Each row is where one point has got to under a steady rotation. How many steps took it there?
The counts run from 0 to 322.
[130 172 149 110  89 119 108 143 106  96 151 146 135  81 155 138 166 123
 109 142  92 144 110 124 111 121 139 105 129 125 130 153 113 101 151 113
 122 149 120 164 163 177 161 148 137 122 120 126  70 168 139 150 203 131
 113  68 123 126 109 101  97 124 102 159] | 266
[121 164 155 107 101 137  96 136 143 113 148 128 111  77 164 133 172 122
 114 151  87 130 103 129 123 103 147 123 114 108 132 169 128 104 122 112
 110 152 110 190 152 156 139 125 149 114  98  89  74 188 152 158 172 108
 112  78 112 143 120 103 132  99 127 159] | 19
[135 155 142  93 113 140  90 151 120 115 146 125 112  74 144 122 165 137
  98 154  85 147 104 118 117 106 148 127 110 103 112 176 108 134 147 119
 132 170  98 190 154 181 147 133 136 124 101  95  82 163 149 127 177 120
 106  90 114 149 140 109 108  98 144 158] | 229
[117 171 158 102 103 124  82 126 109  93 139 135 119  98 160 136 155 138
 110 129  86 152 113 139 130 108 136 119 110 113 114 171 127 122 145 119
 115 163 112 172 154 166 154 145 133 134 119 110  77 185 154 155 184 107
 107  72 105 143 101 110  97 114 118 166] | 12
[138 136 154  86  90 110  97 155 125 109 154 104 162  90 125 138 178 124
 112 139 105 138  92 120  95 126 178 146 121 106 134 169  92 132 131 113
 124 127 105 161 162 166 152 145 151 111 100  97  81 167 111 145 192 100
 103  96 132 144 117 135 124  94 108 135] | 122
[147 153 140  99  89 118 123 147 140 116 173 144 118  69 132 123 172 125
 134 129  99 128 106 126 103 129 157 133 110 116 132 158 110 116 132 114
 136 149 119 188 152 182 160 147 152 103  87  99  86 158 131 141 200 123
 102  91 142 143 125 135 138  86 101 146] | 95
[113 171 164  93  99 138  97 120 138 101 132 133 118  74 140 135 165 130
 136 135  79 133 107 116 114 105 133 134 112 108 130 167 119 124 136 122
 118 171 111 175 156 172 145 138 131 137 107  99  83 186 145 153 185 118
 126  80 120 130 115  97 111  99 121 173] | 23
[115 168 162 104 106 117  95 127 129 118 150 118 116  96 166 131 155 133
 100 153  92 141  92 125 133 112 152 123 114 103 116 175 121 104 123 126
 123 150 114 190 151 167 154 134 140 118  98 110  82 192 146 154 173  91
 108  74 115 147 104 110 125 110 119 149] | 16
[124 154 142 118  83 107 105 164 131 106 156 146 141  97 161 130 166 139
  90 159  88 143  94 130 118 121 160 121 141 124 140 163 105 105 129 105
 120 149  99 160 161 158 148 145 159 114 128 108  65 165 133 150 198 108
 102  76 125 151 122 108 131 112 115 145] | 284
[119 165 156 107 105 122  96 130 135 120 152 121 113  91 167 131 162 126
 104 156  90 137  94 127 130 110 154 123 114 104 123 170 123  99 115 123
 118 151 111 192 149 161 150 133 144 115  92 102  81 192 146 158 171  94
 111  78 114 147 107 109 128 104 121 147] | 17
[129 159 136  91 110  84  91 129 107 108 151 113 138  79 123 127 154 143
 104 132 102 158 115 132 123 117 159 140 118 127 120 174 114 144 135 120
 106 147 113 172 162 170 161 167 124 117  95  82 101 178 108 136 188  98
 118  87 104 149  92 137 100 117  97 139] | 162
[132 143 157  92  88 115 107 142 141 102 149 140 149  80 115 127 169 140
 136 127  98 138 107 130  88 126 158 148 115 118 139 166  98 146 130 118
 119 161 102 166 163 171 153 160 148 124 108  96  94 163 111 141 214 116
 106 100 140 135 123 132 124  86 112 150] | 112
[122 144 159  99  85 125 107 161 144 110 148 135 140  86 135 128 167 138
 109 151  83 140  87 107 108 119 157 142 131 107 139 164  94 129 130 111
 137 154  90 163 150 174 143 140 150 123 120 100  74 164 130 142 194 111
 113  82 138 154 135 111 132  86 126 153] | 288
[135 158 142  89 108 116  85 122 103  94 155 121 127  80 129 126 165 128
 112 140  91 150 128 152 105 119 156 134 100 127 110 155 124 127 120 121
  98 154 113 186 152 160 154 162 117 126  79  81 106 167 125 142 196 111
  95 103 111 136 103 138  94 109 109 152] | 174
[115 161 142 116  87 101 109 146 128 105 161 151 138  99 157 129 157 141
  96 166  84 151  92 132 119 125 154 124 137 130 135 157 102 102 121 117
 127 156 103 164 161 167 157 159 149 121 118 114  78 162 129 149 209 105
  99  75 128 143 115 111 122 117 103 148] | 282
[132 157 147 102  88  92 113 136 124 104 157 145 142  92 139 131 159 144
 127 119 112 147 108 136 108 129 155 126 123 122 131 174 104 132 149 122
 129 153 121 163 167 180 173 165 153 116 117 120  84 168 119 143 217 109
 103  81 129 137  99 130 116 105  96 144] | 102
[129 164 128  92 111 132  85 137 106  96 138 127 122  65 128 135 170 130
 107 155  75 148 119 120 113 108 137 124 117 126 117 160 109 133 156 118
 119 172 104 170 160 177 147 152 117 137 107  87  84 153 136 126 187 131
 112  86 105 132 130  98  88 119 125 168] | 218
[127 144 158 102  82 121 105 168 140 109 146 135 144  86 141 131 167 137
 104 149  90 140  89 110 111 119 158 135 136 108 140 168  96 125 136 106
 133 151  93 160 154 171 144 137 157 119 127 102  68 166 133 143 193 112
 113  77 131 152 135 110 131  93 128 150] | 287
[140 152 137  96 113 140  90 162 120 118 146 123 116  71 146 125 168 132
  91 154  89 146 104 118 121 104 150 121 113 103 113 181 109 129 153 115
 129 164  98 185 154 177 145 128 137 120 106  93  75 162 149 128 173 120
 108  85 110 149 137 109 110 101 146 155] | 228
[143 150 152  86 112 114  72 139  98 108 149 101 143  90 145 144 167 127
  98 134 114 150 116 140 114 113 164 117 106 106 112 179 118 124 146 120
 106 142 122 172 157 159 157 139 140 117 103 101  83 183 133 143 186  98
 100  90 100 136  97 125  89 113 126 141] | 179
[125 164 160  97  97 123 106 140 135 114 145 119 125  66 144 144 168 119
 113 152  96 121  90  98 113 114 155 125 134  97 137 175 105 103 137 118
 124 147 115 167 152 180 148 130 134 115 102 104  67 178 141 147 176 111
 127  79 118 129 121  90 118 101 120 152] | 33
[143 163 132 111  85 102 112 153 108 100 161 142 129  85 152 136 175 119
 114 117 111 133 106 135 117 125 152 115 123 122 132 169 113 109 157 107
 128 128 124 170 165 178 160 150 151 107 111 114  64 164 136 153 185 118
 108  74 126 142 103 132 118 113  80 149] | 89
[118 153 157 102  82 129 110 149 142 102 151 141 135  86 130 121 165 137
 115 153  68 142  89 115 105 124 152 152 123 118 137 152  95 128 117 114
 133 160  86 169 151 175 143 149 139 129 108  94  83 159 128 144 195 113
 107  89 145 151 137 119 135  87 114 160] | 290
[120 157 141 120  85 105 106 154 129 106 158 150 141  98 163 130 162 139
  92 162  86 147  95 134 120 123 158 124 138 127 138 159 104 101 125 111
 122 148 101 161 161 162 154 154 157 116 122 112  73 163 133 149 204 105
 100  75 126 147 117 111 127 118 108 147] | 283
[115 166 139  91 116 128  86 107 132 113 142 113 129  69 124 137 174 132
 129 168  75 146 110 119 111 109 140 139 101 127 128 155 113 127 127 129
 118 168 110 179 170 162 149 150 132 133  83  79 104 176 121 135 187 110
 114  86 115 127 121  99 111 116 121 160] | 202
[130 153 139 103  93 137  96 152 136  99 152 148 118  73 144 138 170 130
 117 144  84 130 103 118 107 120 151 131 127 111 130 169 101 117 150 113
 136 169 105 163 151 177 144 145 143 126 115 101  62 147 153 136 195 123
  97  92 124 137 146 100 120  91 132 166] | 51
[128 168 130  92 114 125  84 133 102  98 142 128 126  71 129 132 162 134
 100 157  78 155 115 118 117 111 139 126 119 124 111 165 107 133 156 125
 126 170 106 170 162 182 153 155 110 138 104  94  87 154 135 126 187 126
 113  86 105 133 123 101  86 119 119 166] | 219
[123 169 156 103  95 119 103 143 130 111 141 119 128  68 152 144 169 119
 110 150  99 121  93 102 115 111 151 121 136  99 138 176 108 104 140 113
 118 144 116 164 156 175 148 130 136 117 109 106  61 181 140 151 177 110
 126  75 111 128 115  89 116 107 118 150] | 32
[120 169 151 102 102 134  83 127 113  90 146 144 110  91 157 129 162 133
 113 134  76 151 124 147 125 108 135 123 105 124 115 158 132 117 135 115
 108 166 112 182 151 160 146 146 132 136 110  95  84 176 159 155 187 115
 101  79 107 144 113 115 101 107 121 175] | 10
[138 137 153  92  87 106  94 158 120 105 151 108 166  93 127 139 178 124
 107 136 111 138  95 122  96 127 174 141 126 108 135 173  91 133 137 112
 119 128 107 154 167 166 151 146 151 111 109  99  75 169 111 150 194  98
 104  92 130 144 111 132 120  99 108 134] | 121
[142 148 155  78 109 125  89 135 114 106 147 110 129  64 114 129 165 132
 118 129  97 142 123 130 100 114 159 142 102 110 115 167 118 144 129 120
 105 157 110 184 151 171 148 147 120 123  84  76 100 172 124 132 189 116
 110 103 115 139 117 133  95  92 127 151] | 171
[127 148 140 109  83 100  96 144 113  87 151 134 158  97 140 132 177 128
 112 137 100 144 109 152 100 126 164 135 123 138 139 159 104 123 128 108
 101 136 108 155 174 154 154 168 150 122 110  97  83 163 110 155 209 104
  94  93 127 137 103 133 117 116  91 147] | 117
[121 171 126 100 116 114  88 130  99 106 147 124 122  83 142 128 155 136
  87 165  79 156 106 121 125 116 147 122 121 123 107 166 106 121 143 128
 128 164 106 176 160 184 163 158 112 132  98 103  89 155 133 125 186 113
 106  86 108 138 115 106  91 125 113 155] | 221
[131 166 156 103  90 111 112 148 111 113 154 136 138  83 154 140 160 126
 102 148  99 144  96 111 115 126 152 107 132 108 126 162 107 104 150 120
 137 147 121 164 157 182 166 141 141 115 118 130  70 171 137 143 202 119
 116  69 124 131 109 100 103 117 109 147] | 268
[139 154 136 106  81 130 111 160 127  97 150 135 121  74 142 129 189 109
 119 124  94 118  96 123 113 116 150 136 117 114 142 166 105 120 145 103
 126 130 103 180 160 176 139 133 148 110 102  93  63 162 137 159 165 122
 113  86 134 149 128 131 138  93  95 160] | 79
[129 170 135 107  87 113 117 131 112  92 161 144 122  87 137 124 172 120
 128 122  87 136 103 133 111 131 142 135 110 124 126 154 105 121 137 120
 135 145 114 181 162 189 164 162 125 123  93 108  87 155 130 151 189 118
 106  84 143 140 109 137 120 107  69 162] | 85
